In the data rows, the value 500 means zero.
Every row has a hidden score. How much higher is the second row's score than the first row's in each pair? 15 means about the same, 30 much higher and 0 much lower. The score is a weighted sum of the row's numbers plus the product of two more (or one squared), each taken from its middle value.
(635 547 533 609 644 647 643 528 359 371 381 437)
(503 519 414 381 372 405 482 594 544 514 571 608) >> 9
(371 360 402 388 461 580 549 466 420 564 453 520)
(645 576 595 641 644 647 643 535 367 391 370 425) >> 19
(645 607 471 634 613 628 402 373 416 391 459 360)
(581 633 635 564 459 361 357 516 599 623 646 623) >> 16
(614 544 456 489 590 516 603 639 608 553 642 638)
(467 527 615 568 522 455 562 556 460 516 597 646) >> 5
(524 360 360 358 576 584 643 639 481 365 432 601)
(361 530 581 571 497 535 563 545 490 497 518 557) >> 22
(516 645 646 597 360 361 410 577 645 646 557 428)
(450 503 512 490 366 395 363 451 493 562 630 607) >> 9
(639 645 500 627 604 510 582 639 499 400 606 607)
(489 360 406 565 644 626 643 561 359 366 430 550) >> 16
(456 431 432 437 563 640 622 553 509 427 465 483)
(461 627 605 615 456 422 382 421 531 621 507 472) >> 10
(435 462 435 495 540 403 553 584 483 488 575 646)
(458 396 373 489 529 536 472 397 359 416 453 487) >> 13
(524 360 360 358 413 453 512 627 581 568 585 603)
(361 569 628 609 392 418 474 492 475 473 553 548) >> 11
(643 491 402 569 624 472 357 366 374 547 526 360)
(441 534 433 548 398 361 357 413 556 646 646 578) >> 18
(497 409 511 562 644 636 643 522 359 467 444 565)
(628 632 638 566 494 529 467 445 565 524 467 386) >> 11
(395 500 392 358 360 390 484 516 505 496 567 610)
(436 393 383 358 443 522 639 639 618 432 457 556) >> 18
(462 411 451 388 509 521 643 639 514 427 382 421)
(408 405 458 371 413 468 357 366 506 529 525 548) >> 3
(476 433 505 628 626 543 433 393 399 561 419 374)
(446 500 471 444 470 476 537 609 495 408 536 541) >> 10
(558 438 539 385 441 482 611 555 515 583 412 531)
(439 428 491 422 465 515 422 402 449 491 440 442) >> 9
(361 372 440 390 360 364 492 485 460 595 460 573)
(645 497 481 520 622 542 501 522 535 571 459 382) >> 18
(361 401 539 577 476 528 436 366 359 441 503 562)
(361 398 360 397 417 492 643 639 475 404 498 584) >> 21
(513 498 488 502 470 549 360 366 396 360 443 391)
(544 451 368 424 524 628 515 461 375 370 479 499) >> 19
(591 584 645 528 391 469 542 578 619 609 409 381)
(486 455 533 558 644 579 524 514 405 411 465 451) >> 11
(469 393 414 496 597 647 635 462 359 360 403 511)
(467 360 360 358 494 612 643 627 436 360 383 480) >> 14
(532 447 440 392 365 432 470 485 617 646 504 531)
(361 360 360 406 432 528 587 580 481 402 447 449) >> 15
(507 609 573 551 458 457 528 526 501 473 441 491)
(560 460 454 549 614 586 440 366 359 480 500 570) >> 16
(424 485 531 605 586 535 411 393 403 445 380 360)
(413 436 405 455 558 535 586 491 451 440 516 614) >> 16
(431 570 646 607 436 385 643 639 554 552 596 646)
(568 560 555 517 393 474 526 564 606 611 517 464) >> 16
(437 569 611 554 449 627 595 518 495 390 427 424)
(505 452 380 408 557 550 503 472 416 415 554 575) >> 11
(361 360 462 358 360 414 490 545 551 541 430 414)
(496 553 620 577 523 488 398 404 503 496 501 479) >> 10
(522 645 646 641 471 449 554 545 418 408 484 579)
(567 483 511 485 487 543 368 366 470 458 379 360) >> 13
(485 640 646 576 402 473 598 582 645 568 491 460)
(645 645 621 602 567 578 495 473 496 464 392 360) >> 14
(453 513 571 513 433 478 532 482 483 509 478 544)
(534 509 449 482 498 415 486 639 592 494 618 507) >> 18
(584 382 429 523 644 647 604 366 359 360 360 399)
(514 575 473 362 360 361 385 592 645 624 646 607) >> 13
(482 364 368 358 419 489 452 450 557 575 411 495)
(417 410 437 562 611 520 564 574 489 515 604 646) >> 18
(529 430 360 379 632 544 533 639 572 465 561 509)
(470 363 392 513 632 583 495 446 385 490 579 637) >> 17
(514 479 446 466 555 615 514 456 462 484 488 556)
(517 635 563 534 428 417 432 599 645 608 646 460) >> 6
(645 645 590 544 446 434 370 483 564 597 580 520)
(463 531 566 641 644 465 572 629 490 572 646 646) >> 20
(361 360 469 522 603 601 513 366 381 543 394 446)
(588 374 420 530 644 597 480 457 421 591 485 477) >> 18
(645 645 622 630 589 533 575 491 393 403 360 456)
(417 516 524 543 464 437 490 513 489 554 603 601) >> 10
(361 360 360 358 509 647 544 366 359 360 360 461)
(525 636 646 561 459 491 499 543 645 551 463 479) >> 20
(499 410 360 377 598 593 588 624 599 422 375 360)
(387 360 360 358 430 598 586 492 479 388 360 360) >> 12
(421 407 401 358 429 544 643 598 489 405 360 427)
(560 484 468 532 639 647 643 498 396 360 360 360) >> 14
(416 385 378 441 542 578 537 436 442 477 447 463)
(451 532 360 427 505 498 602 603 516 360 534 565) >> 13
(473 645 646 641 374 413 529 549 514 487 495 474)
(645 645 566 548 542 484 618 639 561 457 507 554) >> 19
(560 636 646 641 418 407 518 524 488 552 471 447)
(470 428 366 403 427 361 450 639 550 604 646 646) >> 16
(645 592 531 579 543 456 632 639 572 586 593 615)
(361 360 419 446 519 595 643 599 406 401 376 507) >> 11
(439 484 585 488 421 498 423 428 493 537 543 507)
(645 621 602 573 604 647 627 501 419 360 360 414) >> 22
(421 369 360 358 542 645 625 607 558 374 450 434)
(432 398 374 497 613 647 498 373 359 360 501 528) >> 17
(620 480 506 549 644 634 554 408 359 360 388 450)
(452 428 360 358 412 588 495 443 527 433 435 406) >> 15
(497 374 509 466 576 582 526 407 397 430 360 424)
(538 448 360 407 583 528 557 552 432 391 424 448) >> 23
(645 604 558 567 547 469 357 366 463 419 469 371)
(532 515 513 641 644 598 473 464 384 438 520 510) >> 23
(521 645 646 612 360 394 578 624 645 501 581 566)
(442 479 450 419 448 399 573 601 449 428 581 646) >> 15
(449 517 551 529 439 389 357 366 516 586 565 432)
(645 519 445 408 595 556 614 589 480 360 399 466) >> 27
(361 481 631 554 360 388 357 366 619 646 559 471)
(504 495 548 589 635 606 524 406 359 404 379 417) >> 19
(645 583 499 504 633 571 568 494 408 394 446 540)
(500 428 436 423 644 647 643 615 466 360 360 365) >> 18
(406 419 555 452 437 602 643 493 549 557 360 449)
(484 447 427 358 360 467 537 506 490 528 439 507) >> 11
(469 486 491 449 405 361 357 366 616 646 574 469)
(361 438 548 582 504 523 408 366 359 369 447 435) >> 16
(447 598 646 641 493 492 576 516 550 492 431 538)
(421 394 371 358 418 478 599 639 622 492 519 518) >> 12
(361 437 490 460 360 388 392 467 499 573 583 553)
(426 386 360 358 505 567 511 533 550 435 466 414) >> 19
(361 360 360 416 529 637 643 537 406 367 360 380)
(453 440 552 524 519 461 461 503 569 646 500 395) >> 14
(602 576 462 534 516 362 360 623 605 641 646 646)
(483 481 563 514 539 586 643 461 359 360 376 613) >> 9
(394 429 431 465 488 482 411 413 518 550 547 474)
(645 628 531 616 644 438 367 473 527 507 509 383) >> 17
(371 370 360 358 373 544 616 566 548 386 457 489)
(361 360 360 358 395 607 485 366 458 605 367 477) >> 23
(361 360 518 486 446 532 539 494 483 558 480 512)
(597 645 637 598 575 501 533 535 446 467 499 559) >> 17
(479 360 360 358 472 552 407 366 489 579 533 528)
(493 568 516 465 386 361 357 400 596 594 486 407) >> 7
(461 484 461 599 617 624 587 512 394 450 508 505)
(612 632 646 525 428 427 417 453 561 556 462 423) >> 9
(540 579 573 640 616 504 478 501 456 477 598 616)
(373 510 526 462 419 404 603 633 534 444 556 625) >> 10
(516 547 546 605 644 522 428 419 371 473 555 619)
(452 479 508 583 591 373 498 627 584 639 646 646) >> 18
(423 360 443 441 540 592 448 366 405 549 395 376)
(645 525 469 478 623 526 519 639 645 588 646 569) >> 21
(554 496 492 525 568 404 370 468 484 566 549 523)
(361 430 525 625 567 636 532 390 359 391 481 537) >> 18
(543 645 646 592 360 429 542 634 634 553 560 520)
(463 368 499 491 482 551 531 443 373 556 454 500) >> 15
(556 645 646 641 404 415 485 527 571 534 511 462)
(472 555 531 487 381 361 357 455 645 646 646 576) >> 15
(383 378 453 370 441 471 557 508 511 522 394 468)
(519 436 404 467 572 570 418 408 464 456 415 360) >> 16
(632 597 577 501 472 519 564 553 557 455 502 534)
(577 458 502 494 634 647 643 444 479 361 360 360) >> 16
(413 360 365 488 630 647 611 377 359 360 360 469)
(577 528 557 563 608 611 522 421 370 360 439 426) >> 10
(507 453 485 515 479 489 421 367 444 471 468 447)
(509 570 615 521 397 482 511 476 512 564 395 372) >> 20
(555 546 598 536 460 393 450 467 523 620 459 463)
(429 468 421 418 458 505 598 634 508 393 476 444) >> 16
(467 437 476 482 578 647 523 366 398 362 360 360)
(573 645 646 564 404 463 478 461 550 493 461 448) >> 13
(433 457 360 370 431 415 548 639 555 375 646 646)
(485 593 441 419 441 467 603 639 551 447 525 537) >> 20
(454 397 510 596 644 639 609 518 359 360 366 444)
(418 539 559 561 443 457 616 639 456 535 568 646) >> 16
(519 573 539 641 644 634 531 535 452 422 594 570)
(419 499 620 591 526 587 455 384 415 413 464 470) >> 4
(645 645 646 641 556 426 450 608 645 586 586 452)
(537 404 405 391 592 647 539 366 359 360 360 376) >> 11
(361 474 540 503 451 530 543 457 454 449 526 641)
(499 496 491 641 644 573 549 514 380 387 510 518) >> 17
(381 450 360 460 462 411 595 639 519 534 608 615)
(645 645 646 641 597 596 511 445 463 374 475 465) >> 14
(485 360 360 358 469 632 620 498 359 360 360 360)
(532 613 646 591 502 543 617 485 433 360 387 501) >> 11
(449 388 402 358 404 467 465 495 550 518 521 567)
(645 645 539 570 516 448 478 570 594 497 544 437) >> 17
(564 431 360 358 444 488 502 629 641 530 579 502)
(361 360 462 478 437 627 496 366 468 564 420 391) >> 18
(361 360 360 358 433 562 537 441 440 462 360 360)
(553 554 640 489 467 552 625 544 621 570 395 485) >> 19
(520 507 462 454 491 417 549 639 586 507 456 424)
(613 576 405 358 486 398 461 639 645 503 587 536) >> 7
(365 447 511 437 380 494 524 454 423 376 511 576)
(561 539 547 498 485 500 549 602 531 491 579 596) >> 22
(591 626 587 641 548 567 597 596 560 504 446 364)
(534 566 598 517 407 361 391 488 529 646 525 548) >> 11
(375 585 646 641 504 446 357 383 529 572 605 530)
(490 360 360 358 523 647 410 366 400 467 360 360) >> 14
(645 542 509 626 640 556 531 455 378 427 450 443)
(645 637 420 495 554 410 427 635 637 545 608 473) >> 16
(449 530 577 579 444 364 357 392 421 563 574 551)
(484 568 636 516 458 511 635 600 488 414 465 531) >> 18
(399 473 501 555 535 494 505 500 430 524 583 646)
(532 426 360 358 501 572 595 553 410 380 439 462) >> 17
(593 511 416 391 491 490 382 477 593 500 377 360)
(458 469 367 430 485 447 526 611 524 484 646 646) >> 13
(394 492 559 556 501 507 446 417 528 582 499 508)
(643 578 540 579 585 632 556 471 453 386 422 397) >> 13
(604 591 568 552 577 548 549 519 533 565 492 493)
(619 594 516 546 553 503 540 528 510 472 505 546) >> 12
(645 642 587 568 480 508 514 555 602 531 466 427)
(514 550 360 358 419 464 395 541 645 524 522 410) >> 12
(361 507 566 512 380 361 453 564 506 540 628 606)
(483 516 507 521 550 373 450 578 607 646 646 646) >> 20
(439 369 388 489 606 614 621 555 438 437 547 617)
(610 511 425 389 506 566 419 445 538 476 525 451) >> 10
(457 445 503 485 388 361 357 388 508 646 548 520)
(550 482 495 462 531 472 456 485 484 533 492 489) >> 19
(576 604 512 490 471 455 550 529 431 451 446 581)
(446 526 611 556 360 361 357 366 486 613 646 546) >> 3
(433 360 360 406 644 647 589 455 359 360 416 493)
(468 455 401 359 375 509 558 525 449 360 374 444) >> 16
(476 474 492 507 466 420 357 399 604 646 581 442)
(645 457 471 417 596 647 609 446 460 360 360 360) >> 18
(540 547 439 574 644 616 570 456 363 360 459 485)
(570 581 489 468 436 381 377 527 591 509 621 573) >> 11
(546 582 422 383 379 407 457 616 645 499 587 487)
(529 428 480 480 533 614 498 411 428 528 360 360) >> 20
(405 422 432 448 540 603 511 445 479 490 416 401)
(528 484 522 523 503 647 518 375 427 412 360 360) >> 13
(454 403 422 601 644 647 490 366 359 360 360 360)
(600 578 646 637 603 647 626 505 528 458 360 360) >> 20
(475 574 646 641 404 361 357 455 583 646 609 531)
(552 511 526 441 495 514 547 480 363 469 484 616) >> 16
(380 390 549 542 479 421 468 482 455 600 587 613)
(382 390 360 462 562 560 643 579 411 409 550 646) >> 20
(458 431 625 639 635 647 608 501 400 395 454 468)
(481 565 491 497 418 395 367 470 546 602 646 562) >> 12
(361 409 505 373 360 380 494 524 622 584 622 646)
(508 515 548 588 584 498 470 503 502 589 594 618) >> 25
(587 553 571 610 536 562 477 449 384 434 442 397)
(508 446 414 358 360 399 539 639 645 588 562 607) >> 15
(435 581 454 425 360 361 522 639 630 440 606 561)
(645 413 360 402 609 591 555 613 622 586 548 479) >> 26
(641 645 631 641 573 519 491 574 588 561 492 394)
(536 360 473 453 620 593 473 366 376 534 360 372) >> 13
(530 531 522 641 644 466 357 404 429 564 558 465)
(481 558 509 495 406 361 357 510 603 612 643 546) >> 13
(579 609 628 566 399 424 395 428 507 509 454 369)
(574 569 582 641 642 583 643 574 362 360 391 450) >> 25
(383 515 544 515 494 545 481 366 374 386 443 517)
(645 607 439 476 602 469 410 487 593 557 504 433) >> 20
(511 645 646 561 360 361 445 607 606 646 646 578)
(361 449 555 469 441 553 573 492 495 484 465 543) >> 15
(497 469 612 603 575 468 499 463 506 622 402 375)
(499 492 548 485 432 518 567 497 393 383 444 519) >> 8
(442 562 554 513 405 414 452 441 527 551 618 646)
(504 618 619 618 405 361 357 385 550 640 564 424) >> 6
(645 645 584 501 445 368 360 543 645 646 612 480)
(431 530 624 558 516 469 464 470 563 597 585 584) >> 19
(575 523 499 466 417 361 357 488 564 646 627 566)
(609 549 440 518 598 496 411 466 478 497 571 516) >> 17
(477 575 646 508 360 361 357 479 590 594 646 646)
(645 577 446 384 484 394 357 527 645 603 646 646) >> 22
(574 576 598 482 399 469 521 500 601 646 365 360)
(550 480 547 577 633 647 589 386 359 360 365 427) >> 12
(466 360 414 410 486 647 599 383 359 360 360 452)
(550 589 377 486 511 418 478 639 624 468 541 374) >> 18
(611 537 562 480 592 633 535 442 382 393 411 477)
(500 484 360 358 397 442 519 628 645 549 490 439) >> 20
(361 479 575 461 360 478 541 489 524 491 467 481)
(620 639 589 518 445 581 395 380 559 487 414 360) >> 21
(467 360 360 358 468 499 514 544 536 482 441 433)
(535 489 458 558 644 647 643 537 386 360 406 517) >> 18
(479 422 475 511 592 639 643 463 359 360 424 574)
(421 439 445 358 398 589 619 540 498 409 360 360) >> 14
